In the data rows, zero lies at 4.5, halfway between 4 and 5.
In each game, the first row plays the second. By how much does the first row win? 20 means about a draw, 40 a big win and 0 a big loss. Wins can go round in a circle. Each row has two weighted sums of its numbers, A and B, taken from their middle values. A row wins by its A times the other's B, less its B times the other's A.
tensor([6, 7, 4, 3, 6, 4, 4, 6, 3, 4, 1, 7, 2, 4, 5, 6])
tensor([4, 2, 6, 7, 1, 6, 4, 5, 4, 4, 7, 1, 7, 7, 5, 1]) -> 19
tensor([6, 6, 3, 2, 6, 3, 5, 6, 4, 4, 2, 7, 1, 4, 5, 7])
tensor([4, 4, 5, 5, 5, 5, 2, 4, 5, 7, 4, 7, 3, 3, 5, 5]) -> 19
tensor([4, 3, 7, 6, 4, 4, 2, 5, 4, 8, 4, 6, 3, 4, 4, 5])
tensor([5, 1, 5, 6, 5, 6, 3, 4, 4, 6, 4, 5, 4, 6, 3, 4]) -> 18
tensor([4, 3, 7, 5, 6, 3, 4, 3, 5, 5, 6, 3, 6, 5, 4, 3])
tensor([5, 4, 4, 4, 5, 3, 6, 3, 7, 7, 4, 4, 4, 5, 2, 6]) -> 21
tensor([1, 5, 3, 5, 3, 5, 6, 3, 6, 3, 7, 5, 6, 2, 6, 5])
tensor([5, 4, 6, 6, 1, 3, 5, 7, 4, 6, 6, 1, 5, 7, 2, 4]) -> 24
tensor([4, 4, 4, 4, 5, 3, 6, 3, 8, 7, 3, 6, 3, 3, 5, 7])
tensor([4, 8, 4, 4, 2, 5, 7, 5, 1, 3, 6, 3, 4, 5, 5, 5]) -> 21
tensor([2, 6, 3, 5, 4, 4, 7, 3, 7, 4, 6, 5, 6, 1, 8, 4])
tensor([5, 5, 5, 6, 2, 6, 4, 8, 0, 4, 6, 3, 6, 6, 4, 3]) -> 17
tensor([5, 6, 5, 4, 5, 5, 4, 3, 4, 3, 4, 2, 6, 6, 6, 4])
tensor([7, 2, 6, 5, 5, 4, 3, 8, 4, 5, 4, 4, 4, 7, 1, 3]) -> 16
tensor([3, 5, 4, 4, 4, 6, 6, 2, 6, 4, 5, 5, 5, 2, 7, 4])
tensor([3, 2, 5, 7, 4, 4, 5, 3, 7, 6, 6, 4, 6, 4, 4, 4]) -> 21
tensor([5, 7, 3, 3, 5, 2, 7, 4, 6, 4, 3, 6, 2, 2, 6, 8])
tensor([2, 4, 5, 6, 4, 5, 5, 2, 5, 4, 6, 4, 6, 4, 6, 4]) -> 23
tensor([5, 5, 6, 4, 5, 0, 5, 7, 6, 6, 6, 4, 4, 3, 2, 6])
tensor([6, 6, 2, 4, 6, 4, 5, 4, 5, 5, 0, 6, 2, 4, 6, 7]) -> 37
tensor([7, 3, 6, 4, 6, 5, 2, 7, 3, 4, 4, 5, 4, 6, 4, 3])
tensor([6, 4, 4, 3, 7, 5, 3, 5, 4, 3, 2, 6, 4, 5, 5, 4]) -> 22
tensor([3, 8, 5, 3, 2, 6, 6, 5, 1, 3, 6, 4, 5, 5, 6, 5])
tensor([7, 5, 5, 4, 4, 2, 5, 6, 4, 5, 6, 2, 5, 7, 1, 4]) -> 22
tensor([3, 7, 0, 5, 4, 3, 8, 3, 6, 5, 5, 6, 5, 1, 5, 6])
tensor([5, 6, 0, 3, 6, 5, 6, 3, 5, 4, 3, 6, 4, 3, 5, 6]) -> 29
tensor([4, 3, 5, 5, 4, 2, 5, 5, 7, 6, 6, 4, 4, 5, 2, 6])
tensor([7, 5, 6, 3, 6, 4, 4, 7, 3, 6, 0, 5, 1, 5, 4, 6]) -> 18
tensor([5, 5, 5, 3, 6, 4, 2, 6, 3, 5, 4, 5, 5, 5, 3, 4])
tensor([6, 1, 3, 7, 6, 5, 4, 4, 5, 4, 4, 5, 5, 6, 2, 3]) -> 17
tensor([4, 5, 2, 3, 5, 6, 7, 2, 5, 4, 4, 6, 4, 3, 6, 5])
tensor([4, 2, 5, 6, 4, 6, 6, 1, 5, 4, 5, 4, 4, 4, 6, 4]) -> 26
tensor([5, 6, 5, 4, 2, 6, 5, 6, 1, 3, 6, 3, 5, 7, 5, 4])
tensor([6, 4, 7, 3, 6, 4, 4, 6, 3, 5, 1, 5, 2, 5, 4, 5]) -> 17
tensor([4, 6, 1, 4, 5, 5, 7, 2, 6, 4, 3, 6, 4, 3, 6, 6])
tensor([4, 4, 7, 6, 4, 6, 2, 5, 3, 5, 5, 4, 5, 5, 6, 2]) -> 20
tensor([5, 7, 5, 5, 2, 6, 5, 7, 0, 3, 6, 3, 5, 6, 5, 4])
tensor([2, 4, 3, 6, 3, 4, 5, 3, 7, 4, 7, 5, 6, 3, 5, 6]) -> 18
tensor([7, 3, 6, 4, 6, 5, 1, 7, 3, 4, 3, 5, 4, 6, 4, 3])
tensor([7, 4, 6, 4, 6, 6, 1, 7, 2, 4, 4, 5, 4, 6, 4, 3]) -> 17
tensor([6, 2, 5, 5, 5, 3, 4, 7, 5, 4, 6, 4, 5, 6, 0, 4])
tensor([4, 4, 0, 5, 5, 6, 7, 3, 6, 2, 5, 5, 6, 4, 6, 4]) -> 15
tensor([4, 4, 6, 6, 3, 5, 5, 4, 5, 3, 7, 0, 7, 6, 5, 1])
tensor([5, 8, 3, 4, 5, 2, 5, 6, 4, 5, 3, 6, 3, 3, 4, 8]) -> 31
tensor([4, 7, 1, 5, 2, 2, 8, 4, 6, 5, 4, 5, 3, 2, 6, 8])
tensor([5, 2, 6, 5, 4, 6, 4, 5, 3, 4, 5, 2, 6, 7, 3, 1]) -> 22
tensor([3, 5, 7, 6, 2, 2, 5, 4, 7, 6, 6, 2, 5, 4, 4, 5])
tensor([4, 6, 2, 3, 7, 4, 6, 4, 5, 3, 4, 7, 4, 2, 6, 6]) -> 21
tensor([5, 5, 2, 3, 7, 5, 5, 3, 6, 3, 4, 7, 4, 3, 6, 5])
tensor([4, 6, 0, 4, 5, 5, 7, 3, 5, 4, 4, 6, 5, 3, 5, 6]) -> 20
tensor([3, 3, 5, 6, 4, 5, 2, 3, 5, 7, 5, 6, 4, 3, 5, 4])
tensor([5, 6, 6, 7, 0, 5, 6, 7, 0, 5, 6, 2, 5, 5, 5, 4]) -> 26
tensor([5, 4, 3, 3, 6, 6, 5, 2, 5, 4, 2, 6, 3, 4, 7, 5])
tensor([4, 6, 4, 3, 2, 6, 8, 3, 4, 4, 4, 4, 3, 5, 7, 6]) -> 23
tensor([4, 7, 1, 3, 6, 4, 6, 4, 5, 4, 2, 7, 3, 2, 7, 6])
tensor([6, 5, 5, 5, 3, 2, 6, 5, 5, 5, 6, 1, 5, 7, 2, 5]) -> 18
tensor([5, 4, 4, 4, 6, 2, 5, 6, 5, 5, 5, 5, 4, 4, 0, 6])
tensor([3, 5, 3, 4, 5, 5, 7, 1, 6, 5, 5, 5, 4, 3, 6, 5]) -> 14
tensor([3, 3, 4, 6, 4, 5, 5, 3, 6, 4, 7, 4, 7, 4, 4, 4])
tensor([6, 4, 6, 3, 6, 6, 2, 6, 3, 4, 3, 6, 4, 6, 4, 3]) -> 21
tensor([5, 1, 4, 6, 5, 5, 4, 4, 6, 3, 6, 3, 6, 7, 3, 3])
tensor([5, 4, 5, 4, 5, 6, 5, 2, 5, 4, 5, 5, 4, 5, 5, 3]) -> 25
tensor([5, 5, 1, 3, 6, 4, 6, 2, 6, 4, 4, 4, 5, 5, 5, 5])
tensor([7, 2, 5, 5, 5, 6, 2, 6, 3, 3, 5, 4, 5, 8, 3, 2]) -> 25
tensor([7, 7, 4, 4, 6, 4, 4, 7, 1, 5, 2, 6, 2, 5, 3, 7])
tensor([4, 4, 8, 5, 3, 4, 2, 6, 4, 8, 3, 6, 2, 4, 4, 6]) -> 29
tensor([6, 3, 5, 3, 7, 5, 3, 6, 4, 5, 3, 6, 3, 5, 3, 4])
tensor([4, 4, 7, 5, 4, 5, 5, 2, 4, 5, 4, 4, 3, 5, 6, 5]) -> 21
tensor([5, 2, 5, 6, 4, 8, 2, 5, 2, 5, 4, 5, 5, 6, 4, 2])
tensor([4, 5, 3, 8, 2, 5, 5, 6, 1, 4, 7, 2, 7, 5, 3, 4]) -> 29
tensor([2, 2, 5, 7, 4, 6, 4, 2, 6, 6, 5, 4, 6, 3, 5, 3])
tensor([4, 4, 5, 3, 5, 2, 5, 3, 7, 6, 4, 6, 4, 3, 4, 6]) -> 16
tensor([5, 3, 6, 6, 4, 2, 4, 6, 6, 8, 6, 4, 4, 4, 1, 4])
tensor([5, 3, 6, 4, 4, 6, 1, 5, 4, 4, 4, 6, 4, 5, 6, 5]) -> 26
tensor([5, 7, 2, 4, 5, 6, 4, 5, 1, 2, 6, 5, 6, 4, 4, 6])
tensor([5, 3, 7, 4, 3, 6, 3, 4, 4, 6, 4, 3, 4, 7, 5, 3]) -> 34
tensor([6, 2, 4, 5, 5, 7, 4, 4, 3, 3, 4, 4, 5, 7, 4, 2])
tensor([5, 4, 4, 2, 7, 4, 5, 4, 6, 5, 3, 6, 3, 4, 4, 6]) -> 11
tensor([6, 1, 4, 4, 6, 6, 3, 4, 6, 3, 5, 5, 5, 6, 4, 3])
tensor([6, 2, 5, 4, 7, 4, 4, 3, 6, 5, 3, 4, 4, 5, 4, 4]) -> 19
tensor([5, 3, 6, 5, 4, 5, 5, 4, 6, 3, 6, 1, 7, 7, 5, 1])
tensor([5, 2, 6, 6, 3, 2, 4, 7, 6, 6, 6, 4, 5, 6, 1, 4]) -> 24
tensor([3, 4, 2, 6, 6, 4, 6, 1, 7, 5, 4, 5, 5, 2, 5, 5])
tensor([5, 3, 5, 6, 1, 4, 4, 5, 5, 5, 6, 2, 6, 8, 4, 4]) -> 15
tensor([2, 5, 5, 4, 5, 6, 4, 3, 6, 3, 6, 5, 6, 3, 7, 4])
tensor([3, 6, 5, 8, 0, 5, 6, 7, 2, 4, 7, 1, 6, 5, 5, 3]) -> 21
tensor([5, 3, 5, 4, 5, 4, 3, 4, 6, 7, 4, 6, 4, 5, 3, 5])
tensor([3, 7, 0, 5, 3, 6, 7, 3, 4, 3, 5, 5, 6, 3, 7, 5]) -> 20
tensor([4, 6, 5, 7, 0, 4, 7, 7, 3, 5, 7, 1, 5, 5, 4, 5])
tensor([4, 3, 6, 5, 5, 6, 3, 3, 4, 4, 5, 4, 6, 5, 4, 3]) -> 18
tensor([2, 4, 5, 6, 4, 5, 5, 2, 6, 5, 6, 3, 6, 3, 6, 3])
tensor([5, 7, 4, 6, 3, 4, 5, 7, 0, 3, 7, 3, 6, 5, 3, 5]) -> 30
tensor([5, 6, 5, 4, 4, 5, 6, 4, 3, 2, 5, 3, 6, 6, 2, 5])
tensor([2, 5, 5, 6, 4, 3, 6, 4, 7, 5, 8, 3, 7, 2, 3, 4]) -> 10
tensor([7, 3, 5, 4, 5, 2, 5, 7, 6, 6, 4, 4, 4, 6, 0, 5])
tensor([6, 6, 5, 2, 7, 5, 3, 6, 3, 4, 2, 6, 3, 4, 4, 5]) -> 32
tensor([5, 3, 4, 4, 5, 6, 2, 4, 5, 4, 3, 7, 4, 5, 7, 6])
tensor([2, 5, 5, 5, 3, 7, 5, 3, 4, 2, 7, 4, 7, 3, 7, 3]) -> 22
tensor([5, 4, 5, 3, 6, 6, 5, 2, 5, 4, 3, 5, 3, 5, 6, 5])
tensor([5, 3, 4, 4, 7, 6, 3, 3, 4, 4, 3, 7, 4, 3, 5, 4]) -> 18
tensor([1, 6, 5, 6, 2, 6, 5, 4, 5, 4, 7, 4, 6, 1, 8, 3])
tensor([4, 3, 4, 6, 2, 6, 5, 5, 5, 3, 7, 1, 8, 6, 4, 1]) -> 17
tensor([6, 4, 7, 5, 4, 4, 1, 9, 1, 6, 3, 5, 4, 6, 2, 4])
tensor([3, 3, 4, 5, 5, 6, 6, 1, 7, 4, 5, 5, 5, 3, 6, 4]) -> 20
tensor([5, 6, 5, 6, 1, 6, 5, 7, 0, 3, 6, 2, 6, 7, 5, 3])
tensor([3, 6, 3, 6, 3, 3, 6, 3, 6, 5, 5, 4, 5, 3, 4, 8]) -> 20
tensor([6, 4, 7, 4, 6, 4, 3, 5, 3, 6, 2, 6, 2, 5, 3, 5])
tensor([4, 4, 6, 6, 2, 5, 1, 7, 2, 6, 5, 4, 5, 6, 4, 4]) -> 19
tensor([4, 6, 2, 5, 5, 3, 8, 3, 6, 4, 4, 4, 4, 2, 4, 7])
tensor([5, 4, 5, 3, 6, 6, 4, 3, 4, 5, 3, 6, 3, 5, 6, 4]) -> 23
tensor([4, 8, 5, 4, 2, 6, 6, 5, 2, 3, 6, 3, 5, 6, 6, 5])
tensor([5, 6, 2, 4, 7, 4, 7, 4, 4, 4, 2, 6, 3, 3, 4, 7]) -> 18
tensor([4, 4, 5, 6, 2, 4, 6, 4, 5, 5, 6, 1, 6, 7, 3, 3])
tensor([6, 4, 5, 3, 6, 5, 2, 6, 3, 4, 3, 6, 4, 6, 4, 3]) -> 20
tensor([5, 7, 2, 4, 4, 3, 8, 3, 5, 5, 5, 3, 5, 5, 3, 6])
tensor([6, 4, 4, 3, 8, 5, 4, 5, 4, 4, 2, 6, 3, 4, 4, 5]) -> 25
tensor([4, 1, 4, 6, 6, 4, 5, 3, 6, 6, 5, 5, 4, 4, 1, 5])
tensor([7, 6, 4, 2, 6, 4, 4, 6, 3, 4, 2, 7, 2, 4, 6, 6]) -> 21
tensor([6, 3, 5, 3, 5, 7, 4, 3, 4, 5, 2, 5, 3, 6, 6, 4])
tensor([7, 3, 6, 3, 6, 5, 2, 7, 3, 4, 3, 5, 4, 7, 4, 3]) -> 20
tensor([2, 5, 5, 6, 5, 5, 5, 2, 5, 4, 6, 4, 6, 3, 5, 4])
tensor([5, 4, 5, 6, 2, 4, 6, 5, 5, 5, 6, 0, 7, 7, 3, 3]) -> 19
tensor([5, 2, 4, 6, 5, 3, 5, 5, 6, 6, 6, 4, 5, 6, 0, 5])
tensor([6, 6, 5, 4, 4, 6, 3, 7, 0, 3, 4, 4, 4, 6, 5, 5]) -> 21
tensor([6, 5, 5, 2, 6, 5, 3, 5, 4, 4, 3, 6, 3, 5, 5, 5])
tensor([2, 3, 4, 6, 3, 6, 4, 2, 6, 6, 6, 4, 6, 3, 6, 3]) -> 31
tensor([5, 4, 6, 6, 2, 5, 6, 5, 5, 4, 7, 0, 7, 6, 4, 1])
tensor([6, 4, 6, 4, 4, 3, 5, 6, 4, 6, 1, 5, 0, 5, 4, 7]) -> 16
tensor([6, 6, 5, 2, 7, 4, 4, 6, 3, 4, 3, 7, 3, 4, 4, 5])
tensor([6, 4, 6, 4, 6, 5, 2, 7, 2, 4, 4, 6, 4, 5, 4, 3]) -> 14
tensor([4, 6, 0, 3, 6, 5, 6, 3, 5, 4, 4, 6, 5, 3, 6, 5])
tensor([3, 9, 2, 6, 1, 4, 6, 4, 3, 3, 5, 4, 5, 2, 8, 7]) -> 19
tensor([3, 2, 6, 5, 5, 5, 3, 3, 6, 6, 4, 6, 4, 4, 5, 4])
tensor([5, 2, 6, 5, 4, 6, 1, 5, 4, 4, 5, 6, 5, 6, 6, 4]) -> 11
tensor([5, 3, 4, 3, 6, 3, 5, 3, 7, 6, 3, 6, 3, 5, 4, 6])
tensor([6, 7, 6, 2, 5, 3, 3, 7, 3, 5, 2, 5, 2, 5, 5, 6]) -> 10
tensor([3, 5, 4, 6, 3, 3, 7, 2, 7, 6, 6, 3, 6, 2, 6, 5])
tensor([2, 4, 5, 5, 5, 5, 5, 2, 5, 4, 6, 3, 6, 4, 5, 4]) -> 19
tensor([5, 6, 3, 3, 6, 5, 3, 5, 3, 3, 4, 7, 4, 4, 4, 6])
tensor([6, 1, 6, 5, 5, 5, 4, 4, 5, 7, 3, 5, 3, 6, 3, 5]) -> 27
tensor([6, 1, 5, 5, 5, 4, 3, 6, 5, 3, 6, 4, 6, 7, 1, 3])
tensor([2, 6, 4, 4, 5, 5, 6, 3, 5, 3, 6, 5, 5, 1, 7, 4]) -> 23
tensor([4, 7, 0, 4, 6, 5, 6, 3, 5, 4, 4, 6, 5, 2, 6, 5])
tensor([5, 7, 6, 4, 5, 2, 3, 7, 2, 5, 4, 5, 3, 4, 3, 6]) -> 15
tensor([4, 7, 1, 3, 6, 4, 7, 4, 4, 4, 3, 6, 4, 3, 5, 7])
tensor([5, 4, 6, 4, 6, 3, 4, 3, 6, 4, 4, 4, 4, 5, 4, 5]) -> 21
tensor([6, 4, 7, 4, 5, 3, 5, 6, 3, 6, 2, 5, 0, 5, 4, 7])
tensor([2, 8, 4, 5, 1, 4, 8, 4, 5, 4, 7, 2, 6, 3, 6, 5]) -> 21
tensor([2, 5, 6, 5, 4, 5, 5, 4, 3, 3, 7, 3, 6, 5, 5, 4])
tensor([5, 4, 3, 4, 6, 6, 4, 4, 5, 0, 5, 5, 6, 5, 6, 3]) -> 18
tensor([3, 5, 1, 5, 5, 5, 8, 2, 6, 4, 4, 4, 6, 3, 6, 5])
tensor([4, 6, 0, 3, 5, 4, 7, 3, 6, 4, 4, 6, 4, 2, 6, 6]) -> 19
tensor([4, 4, 7, 4, 6, 3, 4, 3, 5, 4, 5, 4, 5, 5, 4, 5])
tensor([2, 6, 4, 4, 4, 5, 5, 3, 6, 3, 6, 5, 5, 2, 7, 5]) -> 18
tensor([5, 5, 2, 3, 6, 5, 7, 3, 5, 4, 2, 6, 3, 4, 5, 6])
tensor([5, 2, 7, 5, 5, 5, 2, 5, 5, 4, 5, 4, 5, 6, 4, 3]) -> 22
tensor([6, 5, 2, 2, 5, 4, 6, 4, 7, 2, 3, 6, 4, 5, 6, 6])
tensor([5, 2, 5, 4, 6, 5, 2, 4, 5, 4, 3, 6, 3, 5, 5, 5]) -> 37
tensor([2, 6, 5, 6, 2, 3, 5, 4, 5, 7, 6, 3, 6, 3, 4, 4])
tensor([3, 4, 3, 5, 5, 5, 6, 1, 6, 5, 3, 4, 5, 4, 5, 5]) -> 12
tensor([3, 7, 4, 4, 4, 3, 5, 4, 7, 3, 6, 5, 6, 1, 7, 5])
tensor([2, 4, 5, 6, 4, 5, 6, 2, 6, 4, 6, 3, 6, 3, 5, 4]) -> 18
tensor([4, 5, 2, 3, 5, 5, 4, 4, 5, 3, 5, 6, 5, 4, 5, 6])
tensor([4, 4, 4, 4, 6, 2, 5, 4, 6, 6, 4, 6, 3, 4, 2, 6]) -> 26
tensor([5, 4, 4, 2, 7, 4, 4, 4, 5, 5, 3, 6, 3, 5, 4, 5])
tensor([5, 2, 6, 7, 3, 5, 2, 5, 5, 7, 5, 3, 5, 7, 3, 3]) -> 23
tensor([4, 7, 6, 3, 5, 3, 4, 5, 5, 4, 6, 5, 5, 2, 6, 5])
tensor([4, 4, 6, 5, 4, 5, 1, 5, 4, 7, 5, 6, 4, 4, 5, 4]) -> 21
tensor([6, 6, 4, 2, 6, 3, 5, 5, 5, 4, 2, 6, 2, 4, 5, 7])
tensor([7, 3, 5, 5, 5, 4, 5, 4, 4, 4, 4, 3, 4, 7, 2, 4]) -> 19
tensor([2, 2, 5, 7, 4, 5, 5, 2, 7, 6, 6, 4, 5, 3, 5, 4])
tensor([5, 3, 6, 6, 3, 4, 5, 7, 4, 5, 7, 0, 6, 7, 1, 2]) -> 31
tensor([1, 6, 4, 5, 3, 5, 6, 4, 7, 4, 7, 4, 7, 1, 7, 3])
tensor([6, 3, 8, 6, 4, 4, 3, 8, 2, 7, 4, 4, 3, 6, 2, 4]) -> 14
tensor([6, 6, 5, 2, 7, 4, 4, 6, 4, 4, 2, 6, 3, 4, 5, 5])
tensor([6, 2, 4, 4, 5, 6, 3, 5, 5, 2, 5, 5, 6, 7, 5, 2]) -> 25
tensor([2, 6, 4, 3, 5, 5, 6, 3, 5, 3, 5, 6, 5, 2, 7, 5])
tensor([4, 1, 6, 7, 1, 5, 4, 5, 5, 4, 7, 2, 7, 7, 5, 2]) -> 27
tensor([5, 2, 5, 5, 6, 6, 2, 4, 5, 6, 2, 6, 3, 5, 5, 5])
tensor([3, 5, 4, 4, 5, 6, 5, 2, 6, 4, 3, 6, 4, 2, 8, 5]) -> 13
